(in the rows, 128 means zero)
These are runs of 7 systems, one row a step. Runs of the same system follow the same rule from any start.
trace 1, F (10 x 18):
[[ 99  83 109 122 132 143 121 111 116 123 129 132 146  91 154  99 126 120]
 [132 151 121 155 113 119  78 135 108 112 152 142 123 145 162 142 136 108]
 [133 124 107 135 110 147 144 154 144 120 128 104 155 162  87 136 122 101]
 [111  96 128 157 125 164 130  93 112 166 105 131 117 109 141 116 111 105]
 [150 154 152 138 140  98 109 100 125 109 152 117 130 132 144 155 125  79]
 [139  94 102 121 100 114 166 140 182 125 144 135 134 126  90 156 103 123]
 [142 124 154 164 120 134 142 112 100 187 106 155  81 120 130 135 118 144]
 [155 167 170  92 161  80 138 105 129 110 124 104 138 136  97 141 137 114]
 [111  92 109  98 116 123 168 127 187 127 135 148 118  94 118 129 120 185]
 [151 159 154 156 140 115 116 148  69 160 133 149  90 131 151 112 146 179]]
trace 2, U:
[[114  84 111  85 158 107 111 103 178 120 155  86 181 130 122 103 152 136]
 [125 127  95 164 150 166 126 157 133 133 110 127  90  99 199 113 126 167]
 [163 148 103 130 133  88 111 169  45 130 120 115 132 178  90 134 122 117]
 [ 81  87 117  74  96 182 118 108 135  99  95 114 144 123  94 115 137 107]
 [115 153 155 200 136 172 146 124 101 116 166 128 130 102 182 114 106  97]
 [173  96  93 144 114  71  95 150 133 152 166 113 160 182  96 154 132  91]
 [103 106  99 122 109 182 154 119 200 134  48 140  99  94 126 142 117 119]
 [143 169 158 176 153 102 188 111  69 130 172 134 113 124 118 141  63 123]
 [165  64 127  68  88  82  97 110 167 124 166 116 119 151  80 164 149 122]
 [115 159 158 148 116 173 164 135 188 123  76 188  85  47 180 129 147 145]]
trace 3, G, 10 rows:
[[172 145 117 120 176 149 133 154  69 127  59  76  99 129 133 110 128 109]
 [105  84 124  86 121 165 170 112  86  65 136 100 135  89 104 112  95  88]
 [ 94  97 141 168  60 184 109 113 112 124 173 161 113 121 146 138 125 105]
 [165 143 146 177  99 117 102 147 142 158 125 139 152 157 118 150 157  58]
 [125 117 129 126 150 116 153  73 173 175  81 107 141 134  88 139 105  96]
 [139 133 158 147 164 115 141  62 134 143 155 114  85 112 162 148  94 129]
 [181 107 123 122 122  55 160 148 125 110 185 148 114 110 113 162 102 124]
 [110 139 132 109  98  89 149 114 140 149 104 195 103 118  88 148 118 174]
 [120 218 171 118 155  93 102 117 126 107 138 139 131 148 141 131 148 160]
 [132 117 103  77 152  80 136 157 167 103 165 101 169 140 106 108 146 187]]
trace 4, X (10 x 18):
[[141  96  78 144 110  71  61 177 100 144 142 164 180 133 151 112 170 109]
 [ 80 182  96 165 101 186 108 140 183 144  65 153 115 168 133 146 127 142]
 [114 152 144 132 183 163 190 112 109 124 146  59 161 154  98  94  88 135]
 [151  38  88  93 155 113  86 110  99 135 129  84 136 108 150 102 146 112]
 [115 127 104 184  94 168 119 137 142 116 101 177 106  81 191 146 116  82]
 [122 137 124 162 107 123 180 121 107 135 163 121 144 174  64 157  65  90]
 [168  78 172  95 128 142 114  83 146 175 103  84 102 138  96 131 165 114]
 [140 145 163 166 154  90 147  99 161 137 135 173 136  47 193 129 129 102]
 [140 123  87 129 103  62 139 127 143 117 185 152  98 164  99 188  73 152]
 [178 146 188  91 101 168 141 154 139 129  87 121  53 128  95 146 172 163]]
trace 5, F:
[[ 98 124  61 115  95 130 167 166 149  67 134 150 119 123 108 161  76 146]
 [116 123 166 157  91 189 123 127  55 159 145 131  90 156 110 114 128 152]
 [146 136 178  89 144 106 104 108 126 114 118 100 180 121 112 105 184  70]
 [ 80 107  80 145 124 109 131 112 200 135 127 169 152  98 161 134 113 141]
 [161 159 126 186 138 133 109 146  96 159 152 109  82 184 149 149 116 150]
 [166 105 125  70 139 128 162 146 120  99  95  71 149 126  69 126 128  85]
 [ 72 101 120 136 111 145 138  86 129 130 111 191 111  60 161 122  99 134]
 [150 187 171 153 122  95  92 123 106 119 196 126 121 184 131 152 141 133]
 [150  77 107  89 113 132 167 169 182 144 105  98 162 138  60 118 150 128]
 [100 132 130 174 153 141 124  92  93 178  76 176  96  74 185 106 116 145]]
trace 6, B, 10 rows:
[[183  71 140 116 103  78 101 139  72 140 174 142 109 118 121 134 152 113]
 [113 148 110 112 101 111 111 148 180 133  66 186 132 108 126 140 163 140]
 [ 82 196 144 158 158 135 158 108 121 130 146 121 156 162 118 115  95 149]
 [177  85 155  94 150 126 121 122 111 133 173  66 116 143 113 114 153 147]
 [136 104 110 124 120 135 137 170 147 118  89 164 128  55 167 108 159 124]
 [ 77 174  77 151 143 112 108 131  81 110 128 148 144 157 139 130  84 145]
 [153 120 135  95 106 169 121 145 139 105 151  63 110 185  82 141 147 135]
 [120  93 152 155 113 165 146 145 116 147 114 146 166  72 147  87 155  86]
 [ 97 131  74 146 153  93  61  84 100 143 121 134 133 151 170 136 101 117]
 [163 140 112 121 110 162 150 157 207 103 120  83  93 167 101 175 121 119]]
trace 7, G, 10 rows:
[[110 160 155 147 125 120 134 132 106 136 121 159 163 114 129 105 143 116]
 [111 122 105 109 135 115  82 103 128 120 135 104 144 169 119 134 126 118]
 [146 125 133 134 132 158 151 146 185 129 122 112 105 110 143 130 142 147]
 [125 131 118 156 150 107 138 134  65 152 133 133 156 124 130 102 108 122]
 [135 105 108  88 108 133  92 117 118 101 113 114  99 142 114 151 130 113]
 [122 150 155 149 118 162 175 146 163 110 131 139 132 100 133 125 132 121]
 [113 115 120 151 133 105 103 109  73 165 157 124 161 166 114 111 118 121]
 [159 111 125  96 118 132 100 124 176 117  99 115  91 120 137 157 157 117]
 [115 160 132 168 150 133 194 139 139 131 125 140 153  99 133 114  96 123]
 [125 103 114 119 123 106  85  98  67 146 160 113 115 180 106 137 112 140]]
trace 8, X:
[[122 162 134 136 135 111 123 132 112 165 110 143 121 154 112 124 131 169]
 [125 164 137  98 154 127 110 127 134  89 126  99 131 137 136 122 146 132]
 [108 105 102 105 129 131 139 156 126 104 138 134 143 101 133 101 131 161]
 [113 136 107 156 118 147  94 152  73 137 131 130 125 153 145 112 132 142]
 [118 150 111 125 131 157 116 146 131 100  99  98 160 149 120 124 140  87]
 [ 88  90 110 132 134 158 141 104 128 154 118 121 155 117 122  96 111 132]
 [137 114 117 171 145 148 104 113 108 143 152  94 124 142 166 128 115  94]
 [155  97  96 131 122 128 152 138 162 115 103 114 136 116 116 153 108  69]
 [116  98 142 151 114 136 158  77 114 179 119 152 101 114 109 135  91 124]
 [172 139 171 142 128 108 120  95 129 121 168 107 111 135 139 164 124  78]]
trace 9, R, 10 rows:
[[142 127 127 154 134 155 126 148 115 155 151 110  93 152 143 120 130 180]
 [162 135 119 109 138 116 107 165  89 115  81 112 139 127 122 115 159  92]
 [ 63 104 103 100 121 142 134  97 126  98 127 143 154 105 122 112 104 126]
 [127 143 133 176 111 166 100 131 123 126 170 120  97 154 166 144 127 133]
 [171 108 121 129 126 124 125 161 124 140 112  96 162 143 100 120 151  78]
 [ 81  91 113 124 133 137 140  76 122 158  97 149 130  96 129 113  99 124]
 [145 166 127 172 123 120 109 119 130 103 156 130  94 146 163 177 101 101]
 [167  98 141 113 115 116 169 146 149 139 145  97 153 147  62 131 130 107]
 [111 112 158 137 131 120 138  84 112 186  99 176 100  84 138 112 126 154]
 [150 189 119 135 138  69 102 135 147  85 142 143 122 147 146 175 119 109]]
trace 10, Z, 10 rows:
[[108 138 171 144 108 115 119 124 141 184 142 179 154 121 125 100 173 172]
 [138 184 146 124 166 107  71  99 154 120 134  94 122 167 164 138 155 131]
 [147 116  87  89 151 124 168 175 192  89 124  92 143 113 121 127 127 158]
 [107 125 109 133 143 141 130 147  54 143 115 147 105 111 148  87 120 197]
 [130 167 123  94 118 134  80 142  74  55 105 110 125 150 124 142 145  73]
 [ 87  91 105 126  88 170 148 164 160 109 145 136 188 116 104  96 146 120]
 [112 127 131 194 149 164  86 109  54 183 152 109 129 159 169  91 129 130]
 [171 120  95 113 142 116 110 126 134 101  89  69 149 154 103 158 116  28]
 [ 77  61  89 154 106 161 192 112 157 169 118 157 148  86 107 112  81 139]
 [147 142 174 180 136 126 111  63  43 159 161 125  74 146 146 150  89  91]]
trace 11, B:
[[124 142 112 176 183 144 139 104 179 146 109 111 112  89 207 124 108 128]
 [180 127  86 137 159  87 159 149  86 113 141 101  91 143 115 162  67 119]
 [137  86 133  75  70 144 154 139 121 112 101 152  91 110  67 149 125 130]
 [ 78 174 177 143 101 132 115  96 111 111 137 184 149 104 145 125 140 100]
 [141 136 133 131 145  67  94 108 158 147 189 111 157 178 122 139 139 142]
 [162 119 144 129 140 149 165 161 178 170  95 119 104 111 124 114 158 174]
 [110 162 127 125 179 106 141 118  54 114  95 135 142  92 145  96 106 125]
 [120 103  88  70 121 114 108 128 140  66 165  97 118 149 117 146 117 156]
 [134 132 149 163  80 185 150 194 137 120 146 154 124 111 135 114 158 136]
 [110 138 110 145 151  93  80 120  43 162 114 130 179 159 128  92 140 101]]
trace 12, R (10 x 18):
[[132 154 157 116 149 185  98  74 189 132  79  75  69 151 151 148 142 129]
 [159 147 134 165 170 106 197 163 132 103 154 117 184  77 149 110 112  83]
 [127  44  87  98 123  77 114  91  75 160 168 122 107 146  94 129  95 179]
 [152 174 146 126  82 174 129 162 157  98  64 163  48 112 139 172 147 119]
 [ 92 169 147 147 139  88 161 136 102 133 169 147 240 149  81  91 126  98]
 [124  75 149  87 142 133  66  55 147 163 143  94  73 142 149 129 153 187]
 [175 182 110 161 137 137 165 218 179  85  84 148 120  78 179 140 147 101]
 [ 80 100  82 112 148  81 150 110  51 154 161 114 203 178  56  89  77 160]
 [145 126 172  91 109 203  71  91 129 101  93 106   7 118 175 155 162 148]
 [139 169 115 173 115 107 173 216 143  79 153 164 227  89 138 111 148  49]]
trace 13, U (10 x 18):
[[140 163 139 149 117 128 174 147 152 102 111 153 121  98 122 154 107  93]
 [119 109 139 138 111  91 152  95 132 165 172 151 133 148  81 141 100 149]
 [156 125 163 109 133 132 119  88 186 132 112 114  77 111 146 158 148 127]
 [151 161 145 126 149  71 175 162 130 114 139 170 137  80 130 123 130 155]
 [ 97 127 125 100 118  95  85  96 121 156 141 150 113 163 110 130 136 193]
 [145 183 172  94 158 162 115 137 147  97  92  92 108 115 155 113 178 143]
 [108 124 121 124 156  85 128 161  65 133 155 143 195 109 133  67 147 161]
 [ 87 123  85 114 135 160  30 103 112 129 109  97 116 179 162 118 147 144]
 [149 173 123 138 155 190 154 204 107  82  94  81 156 129 143  97 148  99]
 [ 89  54  75 155 114 130 117 128  47 172 154 129 185 147 104  87 101 113]]
trace 14, Z:
[[159  75 145 168 133 151 115 115 132 200 142 121  86 118 169 116 147 157]
 [174 179 116 146 164  64 129 133 125 126  83 134 125 125 137 163 111  81]
 [ 84 103 104  83 104 110 171 102 167 118 134 146 133 130  68 142  93 171]
 [138 149 199 149 121 181 131 115 105 134 149 131  62 113 163 127 146 162]
 [184 150 138  98 147  47 114 160 130  93 141 131 169 110 132 135 166  87]
 [ 71 112  74 115 105 135 110 137 183 150 116 160 130 149 120 121 135 209]
 [133 212 167 155 165 178 132 139  85 101 131  84  98 153 158 114 127 144]
 [155  76 100  48 144  85 124 163 106  80 129  94 187 104  98 102 157  97]
 [ 60 104  77 167  87 191  84 139 125 158  90 179 109 118 176 109 135 163]
 [140 205 141 171 151 137 132 139  57  89 160  86 155 182 124 136  96  60]]

Name the system that made each run.
trace 15 (2 x 18):
[[139 115 152 121 100 152 158 144 162 129 192  92 140 176  70 133 133 152]
 [152  71 142 139 134 129 129 125 114 199  84 147 129  82 138  93 162 125]]
  F
trace 16 (2 x 18):
[[111 122 162 126  85 159  79 125 126 127 112 152 148 114 142 111 185  88]
 [ 99 149 127 180 127 116 144 126 162 153 161 147 185 141 133 119 120 125]]
  X
trace 17 (2 x 18):
[[118 102  91 141 111 124 133 111 145 124  82 158 133  93 134 152 102  64]
 [105 144 127 161 107 128 133  77 135 137 143 144  98 160 111 176  71 111]]
  B
trace 18, 2 rows:
[[131 147 141 156 148  97 136 109 190 165 120 143 160 113 148 128 142 119]
 [140 140 119 135 171  98 155 109 127 160 127 113 104 138 127 131  92 168]]
  B
trace 19:
[[141 129 131 111 107  81 155 103 130  98 178 126 117 162  73 183  80 103]
 [146 103 199 125  77 135 153 112 162 169 143 171  97 103  95 137 161 149]]
  B
trace 20:
[[159  86 138 153 152 158 154 167 109 187  73 119 154  75 143  70 165 111]
 [ 95 169  90 123 180  65  77  76  81 102 100 138 144 122 171 135  94  99]]
  F
trace 21 (2 x 18):
[[103 115 103 147 139 120 140  90 105 190 136 122 102 177  96 135  77 181]
 [181 146 161 105 155 163 109 128 132  86 116  59  95 127 155 139 159  83]]
  X
trace 22 (2 x 18):
[[160 124 180 147 136 111 168 122 102 117 178 162  85  47 173 123 116 147]
 [121 127  88 114  92  39 114 145  84 102 160 192 159 139  92 154 108 111]]
  G
trace 23:
[[125 124 148 108 141  94  65  81 127 133 134 132 136 119 164 124 158 112]
 [123 141 114 138 106 133 149 158 193  89 156 152 123 109 149 152 125 143]]
  X
trace 24 (2 x 18):
[[139 141 169 146 144 147 124 147  89 143 104 120 177 107 140  78 172  83]
 [ 84 109  67 142 147  99  89 103 111 132 142 123 190 143 148 112 105  99]]
  U
trace 25 (2 x 18):
[[151  88 144 106 162 172 134 147 133 133 111  54 180 112 129  68 179  96]
 [ 88  71  61 150 148 124 110 106  84 140 117 157 129  67 195 104  94 124]]
  R
trace 26:
[[139 172 112 199  73  99  92 173 129 154 126 195 128 164 133 169 137  99]
 [125 152 131 141 142 156 165 107 146 170  91  80 148 197  53 137 101 107]]
  F
trace 27:
[[ 75 130  60 116 151 143 161 137 103 137 110 109 141 173  82 108  73 194]
 [128 120 164 102 128 210 122 106  58  94 100  80  82 117 128 112 131  96]]
  Z
trace 28, 2 rows:
[[112 145 158 111 116 118  92 112 119 133 143 145 138 140 127 117 163 145]
 [133 152 133 130 149 120 128 147 168 126 140 114 158 129 143 111 158 143]]
  B
trace 29:
[[ 80 136 137 147 144 115 141  51 180 101 162 129 169 101 150 146  86  70]
 [173 122 114 162 129 114 161 158 208 136 199 108 107 151 139 164 109 163]]
  U
trace 30, 2 rows:
[[152 101 113 115 139 139 169 168 104 114 123 105 130 106 111 109 118 127]
 [ 97 121 123 111 121 120 103 105  75 119 111 157 120 111 137 122 121 122]]
  F
trace 31:
[[ 89 109 121 155 107 171 100 119 169 182 118 135 141 148 141 108 156 153]
 [159 170 129 162 185 121 132 126 108 145  90  93 127 137 153 124 115  90]]
  U
trace 32:
[[ 97 136 133 172 115 218 116 165 145 142 135 117 135 141 166  92 164 160]
 [139 119 108 153 172 112  90 136  54 138 136  83 191 141 156  80 139  75]]
  F
trace 33:
[[111 162 173 113  75 177  92 118 169  89 129 162  59 122 158 159 165 156]
 [140 177 140 172 135 109 139 191 150 135 161 133 222 151 127  97 169 117]]
  R
trace 34, 2 rows:
[[135 177 146  90 164  77 134 101 133 100 114 148  79  99 143 150 114 176]
 [150 156 148  89 127  82 186 171 143  74 182 140 135 114  94 137 126 178]]
  B
trace 35:
[[122 132 122 103 124 181 134 144 152  57 117  94 122 102 148 131 136 101]
 [121 115 123 183 106 130 146 162  82 155 175 155 154 129 127 105 118 134]]
  U
trace 36 (2 x 18):
[[147  88  98 116 121 127 156 144 130  92 142 107 134 118 110 141 100  93]
 [108 104 124 149  81 153 121 118 105 145 124 168 103 121 128 136 120 127]]
  B
trace 37 (2 x 18):
[[ 91 141 110 136 111 143 160 141 104 101 153 145 132 138 102 128  89 151]
 [136 128 160 122  99 144  85 135 105 144 142 129 117 161 117 122 176 144]]
  G
trace 38:
[[106  91 138 102 123 170  72  71 107 141 101 113  92 122 150 119 145 124]
 [149 181 139 143 143 121 139 172 114  63 143 125 154 103 163 124 138  86]]
  U
trace 39 (2 x 18):
[[140 176 162 129 154 137 113 159  46 101 101 131 126  95 164  91 161 120]
 [ 91  89  77  73 113 102  85 131 116  63 166 119 185 131 123 114 137 116]]
  R
trace 40:
[[154 109 155 129 150 104 161 105 134 169 127 113 141 116 108 115 128 118]
 [138 124 120 110 148  81 125 100 149 136 115 148 104 106 138 147 120 143]]
  F
